In the rows, 128 means zero.
Rotation paths and how fast each direction turns (degrees each step)
Each turn is a multiple of 5 degrees from 10 to 175, or 0.
Each row of a path follows its step; steps can be skipped.

step 0: [130 121 130 122 119 111 127 130 131 126 119 122 127 117 122 128 125 131
 130 130 126 114 120 121 124 134 126 120 125 125 117 137 130 128 131 127
 126 133 126 133 123 133 139 125 138 128 138 129 129 132 133 124 138 129
 126 126 130 118 128 136 123 131 125 122 125 125 124 130 129 141 128 132
 121 128 147 123]
step 2: [132 135 115 125 128 130 137 131 130 129 124 131 116 129 122 134 117 121
 136 132 130 124 124 124 136 127 124 136 128 124 129 125 132 133 136 119
 126 140 142 127 127 119 117 123 140 129 132 116 139 133 130 133 134 125
 134 126 130 127 132 121 142 120 130 131 126 131 124 127 136 125 130 124
 138 126 131 135]
step 4: [129 132 136 129 126 119 120 120 131 120 130 132 128 137 132 132 126 125
 128 133 124 127 126 123 125 133 124 133 123 121 127 131 126 127 130 132
 127 131 124 123 135 137 124 125 135 133 125 142 128 136 124 136 145 126
 133 126 127 135 140 134 132 132 118 122 132 131 123 147 131 125 118 121
 123 121 127 114]
step 5: [129 121 124 129 126 129 122 125 130 132 125 133 131 130 128 133 126 137
 132 124 122 130 136 132 122 122 142 131 134 129 124 130 130 125 144 127
 126 142 141 122 113 115 136 126 137 134 130 132 124 120 133 125 127 130
 138 127 133 131 129 130 125 139 127 123 124 136 120 128 131 141 120 123
 125 125 133 126]
step 7: [122 131 124 132 135 118 129 121 136 129 132 137 120 120 125 123 133 107
 136 140 135 122 129 133 134 127 117 132 130 126 131 119 136 129 119 126
 127 125 125 119 124 126 128 122 138 132 126 129 123 124 145 128 129 120
 127 130 133 123 129 135 130 129 125 133 132 141 129 123 126 124 122 125
 132 122 136 123]
step 15: [126 124 114 115 128 128 133 114 128 127 119 123 127 113 127 126 129 120
 133 132 128 122 123 119 119 135 126 136 127 131 126 131 133 125 128 124
 132 124 121 119 124 128 134 120 131 122 134 133 135 143 126 133 132 115
 137 126 139 129 134 126 128 125 123 129 121 133 127 123 127 132 124 132
 130 122 139 124]
step 18: [125 121 137 133 125 125 130 122 124 126 129 136 134 133 116 127 124 132
 144 131 122 120 136 117 139 123 131 120 126 139 123 129 132 121 124 132
 134 132 130 134 130 121 132 125 134 133 138 134 130 125 126 125 135 123
 132 128 137 117 142 128 132 130 136 137 128 136 129 131 133 134 124 128
 142 127 136 132]
step 27: [130 131 131 126 130 116 138 132 134 124 124 128 130 120 133 135 127 124
 125 132 135 131 126 128 132 128 131 130 118 127 120 123 140 135 138 128
 126 133 128 131 115 137 125 119 127 131 131 132 138 139 129 124 133 124
 140 122 125 125 125 140 139 123 128 138 119 124 133 132 125 144 126 133
 133 121 136 119]
step 31: [129 126 130 118 128 124 122 125 132 124 124 123 131 133 123 126 131 135
 134 134 123 128 132 113 119 124 138 125 118 128 116 130 134 135 130 130
 135 129 142 130 117 133 129 126 139 133 133 145 130 133 133 134 134 132
 117 129 127 124 125 133 129 140 124 123 130 135 122 130 129 119 129 124
 132 120 132 117]
[128 129 126 129 131 128 127 127 127 129 127 128 129 127 127 129 127 129
 126 126 129 129 129 127 126 129 128 128 126 127 127 130 127 126 127 127
 129 128 130 125 129 130 130 127 129 126 127 129 128 129 127 130 129 127
 127 129 129 128 131 127 126 132 129 127 125 127 125 130 126 130 128 129
 125 129 126 128]
70
[124 130 127 128 129 129 126 129 127 126 129 129 126 128 131 130 130 129
 129 128 128 130 129 129 130 128 127 128 130 127 127 129 127 127 128 127
 127 128 129 128 130 128 126 128 129 129 126 126 128 125 130 124 129 129
 130 126 129 128 129 129 129 130 129 127 125 128 127 130 127 128 129 129
 127 124 130 127]
20
[129 126 129 127 130 126 127 126 126 129 129 128 127 127 126 129 130 128
 126 131 127 129 126 127 129 129 129 126 128 129 128 129 126 125 131 129
 129 130 126 126 130 125 129 128 126 130 127 127 130 126 125 129 128 128
 130 130 130 129 128 128 127 126 128 126 127 128 128 130 129 124 129 129
 129 130 128 125]
70
[128 129 126 127 128 127 128 130 129 128 128 127 129 128 130 126 128 129
 127 125 126 126 124 125 130 129 128 131 129 127 130 126 128 127 131 129
 126 128 126 128 131 130 128 127 129 129 129 125 130 130 128 130 130 127
 127 129 126 128 127 129 127 129 129 128 128 126 125 129 129 128 128 126
 129 127 129 128]
170

step 6: [139 129 123 124 118 134 120 119 140 132 123 130 143 137 129 131 129 126
 140 121 128 127 124 136 134 123 125 133 120 128 137 124 138 126 129 130
 133 129 121 134 129 130 132 121 128 123 122 123 113 113 129 124 131 136
 130 129 118 131 120 132 130 119 130 130 126 140 126 133 128 115 135 124
 122 126 136 126]
step 7: [128 132 129 125 133 121 125 120 137 127 121 121 141 141 138 127 134 135
 133 125 120 120 120 125 130 129 116 123 134 130 119 133 135 136 128 120
 128 124 127 132 120 128 120 127 130 130 122 129 118 127 143 116 125 127
 139 132 119 124 127 114 118 114 122 133 128 123 126 131 122 127 128 136
 128 126 133 127]
step 8: [129 141 133 109 133 133 128 122 132 124 127 134 123 139 132 129 135 128
 123 132 119 130 124 132 122 131 123 128 132 124 122 113 135 124 122 126
 130 133 121 135 135 110 125 120 134 122 135 127 119 133 144 131 129 121
 118 127 132 128 125 124 132 119 133 132 130 127 123 125 120 132 128 136
 138 123 127 126]
step 11: [126 140 133 125 115 131 118 127 138 125 135 127 128 125 135 144 126 126
 126 134 128 126 122 128 126 136 127 134 134 125 121 119 133 136 138 130
 132 128 121 124 137 132 128 132 127 120 129 127 121 128 138 118 129 128
 124 136 123 137 129 120 123 133 115 125 133 125 119 139 119 126 135 138
 136 139 137 129]
step 19: [117 131 117 125 127 139 128 123 129 142 119 118 129 125 129 132 141 132
 125 125 129 115 124 128 134 130 127 119 137 123 129 123 151 130 124 125
 131 132 122 124 125 123 120 122 126 128 119 126 113 130 123 131 131 139
 136 130 120 128 126 125 124 124 135 127 121 136 131 135 124 122 127 129
 128 125 127 117]
step 20: [124 140 122 126 131 133 122 127 127 125 111 120 131 138 125 130 128 121
 123 134 130 123 131 122 122 127 129 123 137 126 129 126 123 130 128 129
 140 134 133 140 125 124 118 114 123 131 133 134 119 118 141 127 143 116
 128 129 122 123 126 125 122 125 120 132 120 130 132 127 117 117 123 135
 126 123 127 123]
step 21: [125 139 126 120 126 133 139 130 134 113 127 129 118 126 117 125 130 138
 129 131 124 135 116 136 136 133 124 133 147 137 139 126 124 133 127 132
 133 129 136 136 125 126 122 127 135 129 121 126 124 126 141 131 122 123
 128 122 127 133 130 129 137 117 124 135 124 130 126 131 116 124 118 134
 135 131 131 129]
step 25: [125 124 132 115 137 129 120 123 131 128 124 127 135 137 130 135 125 130
 135 123 125 127 122 139 139 135 120 130 146 123 118 122 131 124 132 129
 130 134 130 133 133 121 129 116 140 125 118 120 126 127 136 121 125 128
 138 130 122 126 111 116 132 120 132 136 135 130 132 130 127 132 128 130
 132 125 131 120]
step 28: [120 126 136 126 129 131 121 135 139 132 135 136 124 129 128 143 134 133
 134 119 128 132 130 119 135 130 123 134 138 135 124 121 133 132 139 134
 119 131 114 132 137 124 125 122 123 122 130 126 129 130 146 139 133 122
 130 125 123 139 125 134 137 140 125 127 131 125 123 134 125 122 129 129
 138 125 132 122]
[126 128 128 128 129 126 130 127 127 126 126 128 127 127 130 128 128 127
 125 127 127 126 129 128 128 126 125 126 127 125 130 127 127 128 128 127
 130 129 130 129 125 127 128 125 131 127 126 129 126 129 130 128 127 130
 128 129 129 128 130 128 131 129 128 130 127 127 129 125 128 128 128 128
 129 124 130 128]
60
[126 127 131 130 130 131 127 128 126 129 127 127 127 126 129 128 129 129
 127 125 129 128 126 126 127 129 128 130 129 129 131 126 128 129 131 126
 130 130 128 127 129 127 128 129 128 130 129 130 128 128 127 129 130 128
 126 130 130 125 127 128 127 128 128 130 127 128 125 129 128 126 128 128
 129 129 128 130]
40
[126 129 128 127 128 126 130 128 128 132 128 127 129 126 129 129 128 126
 128 129 129 128 129 130 127 129 128 127 125 129 129 126 127 127 128 127
 128 126 129 126 127 127 125 129 130 129 129 129 129 128 129 126 129 124
 128 129 130 131 126 128 126 126 128 127 128 127 129 125 128 125 127 130
 129 131 130 128]
115
[128 128 131 128 129 125 127 129 128 127 131 132 129 127 128 130 128 125
 127 128 129 126 129 128 131 127 131 127 130 128 129 129 128 130 130 127
 128 128 128 125 130 128 131 127 127 128 128 125 131 129 128 128 128 127
 129 129 127 130 127 126 127 129 128 130 129 129 129 125 125 130 129 127
 130 128 128 131]
25
